In the data rows, the value 128 means zero.
Here are some points, each followed by its number:
array([103, 104, 127, 137, 164, 098, 135, 087, 095, 138, 110, 158, 147, 115, 122, 150, 146, 095,
       142, 109, 134, 094, 153, 182]) 0
array([093, 095, 131, 130, 141, 103, 155, 102, 115, 122, 133, 131, 110, 092, 132, 159, 153, 088,
       152, 104, 131, 099, 170, 150]) 1
array([100, 105, 128, 112, 129, 112, 147, 125, 130, 099, 136, 137, 116, 105, 138, 169, 141, 092,
       150, 095, 108, 101, 165, 154]) 2
array([144, 072, 202, 129, 149, 102, 213, 191, 176, 079, 000, 109, 090, 111, 125, 000, 128, 160,
       000, 096, 039, 157, 154, 133]) 3
array([116, 124, 128, 152, 099, 101, 068, 111, 158, 193, 116, 068, 134, 113, 128, 103, 186, 098,
       146, 162, 219, 218, 125, 132]) 4
array([195, 200, 128, 124, 138, 137, 124, 128, 133, 129, 125, 130, 135, 179, 101, 151, 051, 163,
       110, 141, 081, 138, 092, 134]) 5
array([129, 129, 127, 120, 005, 133, 000, 129, 123, 255, 000, 067, 122, 006, 168, 000, 177, 104,
       109, 255, 164, 165, 112, 143]) 6
array([194, 212, 132, 117, 139, 144, 124, 139, 132, 122, 159, 129, 130, 183, 089, 142, 053, 162,
       107, 131, 083, 134, 101, 139]) 7
array([211, 230, 150, 114, 155, 143, 123, 144, 136, 109, 137, 123, 138, 196, 083, 141, 028, 169,
       099, 155, 083, 152, 086, 126]) 8
array([143, 165, 105, 118, 143, 156, 128, 121, 103, 131, 158, 141, 090, 136, 107, 032, 118, 149,
       142, 134, 144, 132, 055, 066]) 9
array([124, 124, 142, 098, 066, 079, 117, 151, 094, 140, 096, 186, 047, 093, 158, 029, 146, 156,
       198, 200, 158, 163, 043, 096]) 10
array([119, 092, 112, 255, 210, 177, 126, 148, 157, 178, 000, 106, 181, 145, 127, 000, 135, 134,
       000, 134, 142, 133, 169, 128]) 11
array([211, 233, 150, 110, 150, 144, 123, 147, 140, 109, 138, 122, 137, 192, 084, 141, 028, 169,
       102, 154, 083, 152, 088, 124]) 12
array([093, 107, 118, 131, 140, 102, 138, 100, 103, 140, 138, 142, 118, 097, 126, 154, 147, 082,
       174, 096, 133, 082, 173, 154]) 13
array([080, 116, 105, 190, 137, 198, 121, 115, 179, 137, 119, 075, 191, 160, 189, 149, 166, 113,
       119, 168, 164, 139, 125, 098]) 14
array([121, 122, 109, 122, 072, 119, 080, 130, 130, 151, 116, 114, 106, 101, 149, 000, 175, 121,
       137, 145, 224, 228, 083, 108]) 15
array([089, 103, 119, 143, 175, 093, 140, 060, 083, 139, 130, 151, 126, 107, 132, 143, 152, 080,
       155, 102, 135, 079, 167, 184]) 16
array([178, 130, 176, 126, 092, 128, 077, 216, 146, 102, 064, 178, 240, 172, 091, 161, 122, 154,
       120, 133, 119, 138, 122, 160]) 17
array([218, 224, 150, 097, 126, 153, 119, 168, 156, 107, 141, 117, 130, 185, 083, 143, 017, 172,
       115, 142, 078, 155, 096, 111]) 18
array([140, 132, 241, 104, 093, 024, 134, 166, 121, 119, 040, 164, 118, 111, 147, 155, 114, 158,
       154, 172, 094, 133, 106, 152]) 19
array([210, 209, 148, 113, 156, 141, 130, 146, 135, 109, 132, 125, 143, 178, 081, 146, 053, 171,
       105, 145, 080, 147, 074, 127]) 20
array([100, 084, 080, 167, 119, 213, 128, 115, 166, 174, 177, 088, 231, 172, 149, 150, 139, 124,
       079, 123, 151, 118, 159, 121]) 21
array([160, 162, 111, 181, 125, 106, 113, 104, 145, 207, 137, 106, 108, 127, 133, 144, 000, 255,
       099, 200, 063, 131, 104, 102]) 22
array([095, 097, 121, 107, 123, 111, 149, 116, 115, 114, 139, 138, 101, 087, 140, 151, 151, 091,
       156, 100, 135, 101, 165, 137]) 23
array([089, 098, 115, 142, 173, 099, 142, 096, 072, 137, 128, 147, 124, 099, 128, 152, 157, 082,
       166, 097, 140, 081, 164, 172]) 24
array([105, 088, 112, 111, 133, 128, 174, 089, 167, 094, 255, 030, 068, 137, 152, 147, 136, 135,
       045, 000, 084, 131, 118, 069]) 25
array([148, 169, 099, 107, 132, 176, 123, 137, 114, 131, 182, 131, 069, 132, 108, 052, 112, 149,
       148, 133, 138, 134, 072, 033]) 26
array([103, 083, 077, 160, 080, 255, 119, 129, 226, 184, 244, 064, 204, 162, 149, 161, 135, 132,
       064, 128, 157, 132, 172, 104]) 27
array([077, 117, 116, 202, 148, 173, 124, 105, 184, 138, 116, 065, 200, 165, 175, 157, 168, 110,
       118, 172, 160, 137, 130, 112]) 28
array([081, 108, 116, 202, 159, 167, 118, 107, 187, 145, 116, 047, 205, 163, 169, 171, 168, 109,
       115, 165, 163, 137, 136, 113]) 29
array([108, 086, 173, 117, 166, 082, 206, 114, 154, 064, 121, 078, 106, 128, 161, 184, 169, 131,
       102, 131, 095, 146, 120, 130]) 30
array([130, 110, 168, 164, 133, 109, 085, 126, 127, 139, 095, 142, 183, 168, 062, 140, 156, 131,
       138, 145, 167, 128, 133, 140]) 31
array([091, 107, 109, 133, 142, 102, 139, 105, 102, 138, 148, 142, 119, 101, 130, 145, 147, 077,
       167, 088, 149, 085, 172, 155]) 32
array([091, 098, 112, 133, 148, 101, 145, 083, 106, 136, 136, 145, 117, 097, 130, 151, 151, 079,
       167, 089, 137, 082, 176, 165]) 33
array([091, 100, 109, 129, 144, 094, 136, 104, 100, 138, 135, 149, 116, 100, 132, 161, 149, 082,
       175, 088, 137, 080, 190, 162]) 34
array([146, 058, 204, 161, 163, 088, 239, 186, 157, 111, 000, 111, 085, 105, 118, 000, 128, 163,
       000, 095, 069, 151, 158, 132]) 35
array([168, 169, 085, 205, 129, 138, 105, 093, 148, 224, 138, 096, 103, 132, 132, 143, 000, 255,
       064, 193, 058, 130, 102, 092]) 36
array([151, 111, 194, 011, 078, 121, 189, 233, 220, 000, 117, 105, 117, 132, 170, 209, 125, 146,
       078, 112, 000, 181, 119, 134]) 37
array([141, 180, 131, 143, 183, 134, 121, 106, 138, 141, 164, 085, 108, 160, 070, 127, 108, 139,
       135, 172, 139, 132, 110, 098]) 38
array([089, 102, 111, 134, 141, 110, 148, 103, 109, 135, 144, 148, 117, 099, 128, 163, 147, 078,
       169, 090, 136, 076, 177, 162]) 39
array([092, 095, 108, 145, 165, 099, 142, 074, 069, 139, 133, 151, 123, 102, 129, 148, 150, 083,
       156, 093, 142, 089, 164, 180]) 40
New points follow, each followed by the numbers of its five nearest points above, looking only along the 6 directions in which the numbered points spread most, nearest first.
array([118, 090, 140, 015, 085, 124, 199, 184, 158, 036, 151, 112, 058, 107, 190, 130, 160, 143,
       112, 119, 109, 161, 098, 071]) 30 37 2 23 25
array([161, 120, 172, 115, 113, 120, 080, 200, 126, 111, 090, 169, 242, 158, 096, 159, 129, 139,
       124, 124, 116, 134, 131, 166]) 17 31 19 5 2
array([163, 124, 174, 122, 109, 115, 083, 183, 130, 108, 087, 173, 234, 162, 100, 155, 128, 139,
       124, 121, 117, 130, 131, 169]) 17 31 19 5 0
array([176, 136, 165, 124, 123, 124, 084, 164, 121, 107, 072, 182, 255, 170, 086, 130, 119, 159,
       108, 132, 118, 142, 100, 159]) 17 31 19 5 20
array([146, 186, 134, 139, 185, 133, 126, 108, 144, 139, 166, 074, 106, 152, 058, 126, 110, 140,
       136, 170, 133, 135, 108, 101]) 38 7 5 9 22
array([133, 132, 129, 086, 000, 146, 000, 147, 139, 255, 000, 028, 117, 000, 169, 000, 176, 107,
       112, 255, 158, 173, 120, 133]) 6 15 4 10 31
array([110, 097, 188, 097, 134, 102, 195, 136, 184, 068, 143, 074, 092, 117, 159, 166, 165, 129,
       107, 136, 092, 158, 129, 117]) 30 2 23 1 37
array([113, 093, 134, 054, 116, 125, 191, 147, 129, 064, 140, 128, 060, 106, 196, 126, 154, 133,
       117, 112, 117, 144, 105, 100]) 30 23 2 1 25
array([121, 087, 132, 056, 106, 126, 197, 167, 132, 042, 141, 127, 062, 113, 200, 127, 161, 146,
       109, 118, 105, 171, 084, 090]) 30 2 23 25 37
array([178, 124, 186, 111, 098, 126, 066, 227, 138, 104, 079, 172, 255, 171, 088, 161, 122, 152,
       117, 127, 111, 145, 124, 165]) 17 31 19 5 20
array([110, 092, 122, 121, 133, 123, 160, 098, 158, 102, 239, 052, 091, 141, 137, 145, 140, 134,
       063, 024, 098, 131, 121, 084]) 25 30 2 23 1
array([109, 092, 176, 107, 133, 104, 193, 131, 199, 076, 136, 060, 089, 123, 157, 171, 161, 130,
       108, 134, 098, 157, 126, 117]) 30 2 23 1 25
array([131, 113, 158, 159, 141, 109, 081, 129, 121, 135, 101, 139, 166, 158, 076, 142, 159, 131,
       137, 138, 168, 128, 133, 151]) 31 0 2 1 13
array([114, 096, 130, 059, 086, 133, 179, 185, 146, 061, 153, 127, 044, 098, 186, 131, 154, 136,
       126, 109, 112, 150, 113, 074]) 30 23 2 26 25
array([128, 110, 134, 164, 132, 109, 089, 122, 119, 152, 105, 143, 156, 128, 100, 152, 148, 133,
       135, 132, 152, 118, 139, 152]) 31 0 13 1 32
array([148, 107, 118, 229, 078, 124, 049, 117, 133, 220, 083, 154, 176, 120, 133, 155, 108, 227,
       082, 164, 109, 128, 131, 141]) 31 38 22 28 14
array([123, 131, 100, 114, 000, 138, 038, 150, 136, 177, 136, 124, 105, 087, 146, 000, 170, 117,
       168, 141, 237, 255, 088, 078]) 15 4 10 6 9
array([140, 168, 134, 156, 248, 124, 130, 088, 121, 143, 137, 096, 118, 174, 056, 121, 116, 141,
       125, 177, 133, 134, 099, 114]) 38 22 5 7 36
array([107, 099, 173, 103, 136, 103, 184, 131, 168, 081, 144, 088, 097, 113, 154, 164, 162, 121,
       120, 127, 100, 145, 139, 125]) 30 2 23 1 13
array([111, 092, 185, 115, 158, 084, 216, 118, 162, 076, 134, 077, 105, 132, 153, 171, 165, 131,
       103, 138, 095, 158, 122, 127]) 30 2 23 1 39
array([112, 087, 193, 115, 136, 097, 206, 137, 185, 074, 147, 064, 094, 122, 159, 183, 165, 127,
       098, 133, 096, 157, 130, 118]) 30 2 23 1 37
array([126, 095, 191, 116, 127, 102, 182, 154, 176, 079, 134, 086, 129, 131, 146, 180, 157, 132,
       102, 132, 100, 155, 129, 126]) 30 2 23 1 31
array([124, 111, 148, 156, 141, 107, 092, 123, 118, 135, 109, 141, 156, 148, 086, 144, 157, 121,
       144, 129, 162, 119, 141, 152]) 31 0 13 1 2
array([119, 106, 154, 179, 161, 104, 097, 110, 100, 140, 091, 148, 190, 165, 077, 141, 157, 121,
       133, 141, 162, 121, 133, 164]) 31 0 13 16 24
array([108, 085, 177, 114, 154, 091, 222, 126, 157, 073, 131, 083, 108, 132, 159, 178, 167, 131,
       097, 132, 091, 152, 121, 133]) 30 2 23 1 39
array([126, 107, 165, 188, 161, 106, 086, 120, 105, 140, 082, 148, 207, 178, 064, 137, 158, 131,
       128, 150, 167, 128, 127, 161]) 31 0 17 28 29
array([127, 135, 095, 110, 000, 132, 036, 145, 136, 169, 124, 125, 106, 098, 148, 000, 175, 118,
       162, 141, 255, 255, 085, 082]) 15 4 6 10 9
array([099, 089, 084, 169, 095, 255, 118, 127, 216, 176, 219, 061, 202, 163, 153, 159, 142, 128,
       074, 137, 158, 132, 164, 106]) 27 21 14 29 28
array([152, 103, 115, 251, 077, 111, 057, 120, 131, 207, 077, 151, 169, 126, 136, 171, 106, 232,
       089, 148, 108, 127, 129, 142]) 31 38 22 28 29
array([136, 140, 190, 124, 106, 000, 127, 143, 135, 137, 077, 125, 083, 120, 131, 135, 114, 147,
       190, 248, 122, 135, 113, 125]) 19 10 31 17 9
array([136, 125, 154, 152, 131, 125, 091, 131, 126, 137, 114, 140, 158, 162, 070, 119, 146, 137,
       139, 144, 162, 131, 118, 113]) 31 38 0 4 2
array([129, 109, 162, 198, 168, 103, 085, 119, 102, 140, 063, 150, 191, 163, 066, 141, 163, 132,
       129, 151, 155, 125, 122, 157]) 31 0 17 16 13
array([111, 094, 189, 104, 130, 100, 209, 135, 193, 075, 131, 073, 098, 120, 159, 166, 164, 130,
       114, 138, 088, 154, 131, 118]) 30 2 23 1 37
array([121, 101, 137, 038, 111, 125, 194, 167, 136, 046, 148, 130, 040, 110, 199, 122, 159, 150,
       107, 117, 109, 166, 078, 092]) 30 23 2 26 25
array([122, 134, 121, 158, 127, 103, 076, 090, 131, 188, 116, 090, 129, 120, 120, 084, 175, 111,
       143, 172, 201, 206, 100, 121]) 4 15 31 9 14
array([131, 111, 162, 158, 134, 103, 088, 132, 127, 143, 108, 143, 176, 163, 061, 144, 157, 133,
       133, 145, 168, 131, 132, 147]) 31 0 17 38 2
array([109, 084, 192, 114, 162, 085, 224, 118, 157, 070, 128, 081, 104, 132, 159, 166, 171, 132,
       095, 129, 098, 152, 120, 132]) 30 2 23 1 39
array([108, 086, 171, 109, 159, 089, 246, 119, 163, 074, 118, 081, 100, 131, 154, 174, 169, 131,
       105, 134, 097, 155, 125, 133]) 30 2 23 1 39
array([126, 132, 099, 114, 000, 133, 049, 148, 135, 175, 131, 122, 106, 086, 145, 000, 171, 119,
       161, 143, 255, 254, 091, 081]) 15 4 6 10 9
array([118, 094, 135, 044, 073, 139, 188, 203, 155, 043, 158, 123, 027, 097, 200, 129, 155, 149,
       114, 111, 107, 166, 098, 056]) 30 37 25 26 23
array([110, 087, 166, 102, 156, 091, 205, 122, 150, 061, 124, 087, 095, 125, 170, 172, 166, 134,
       103, 128, 098, 149, 114, 122]) 30 2 23 1 39
array([116, 118, 137, 129, 109, 098, 078, 102, 142, 183, 088, 072, 123, 096, 149, 108, 184, 106,
       126, 177, 179, 203, 119, 135]) 4 15 31 14 28
array([180, 128, 181, 126, 118, 113, 075, 174, 124, 102, 051, 193, 255, 176, 082, 154, 122, 157,
       102, 127, 112, 142, 115, 187]) 17 31 19 5 20
array([144, 175, 142, 152, 185, 134, 127, 114, 137, 141, 164, 087, 112, 154, 047, 121, 107, 144,
       140, 169, 138, 134, 113, 094]) 38 5 7 22 9
array([119, 089, 136, 046, 108, 128, 203, 155, 134, 039, 144, 126, 067, 113, 193, 114, 161, 147,
       104, 118, 104, 164, 083, 088]) 30 23 2 25 26
array([162, 126, 168, 135, 120, 127, 082, 166, 143, 109, 064, 162, 255, 174, 099, 156, 129, 147,
       106, 134, 121, 142, 120, 170]) 17 31 19 5 28
array([165, 122, 169, 123, 099, 117, 092, 201, 132, 106, 090, 173, 247, 157, 102, 163, 128, 139,
       128, 122, 118, 136, 134, 161]) 17 31 19 5 2
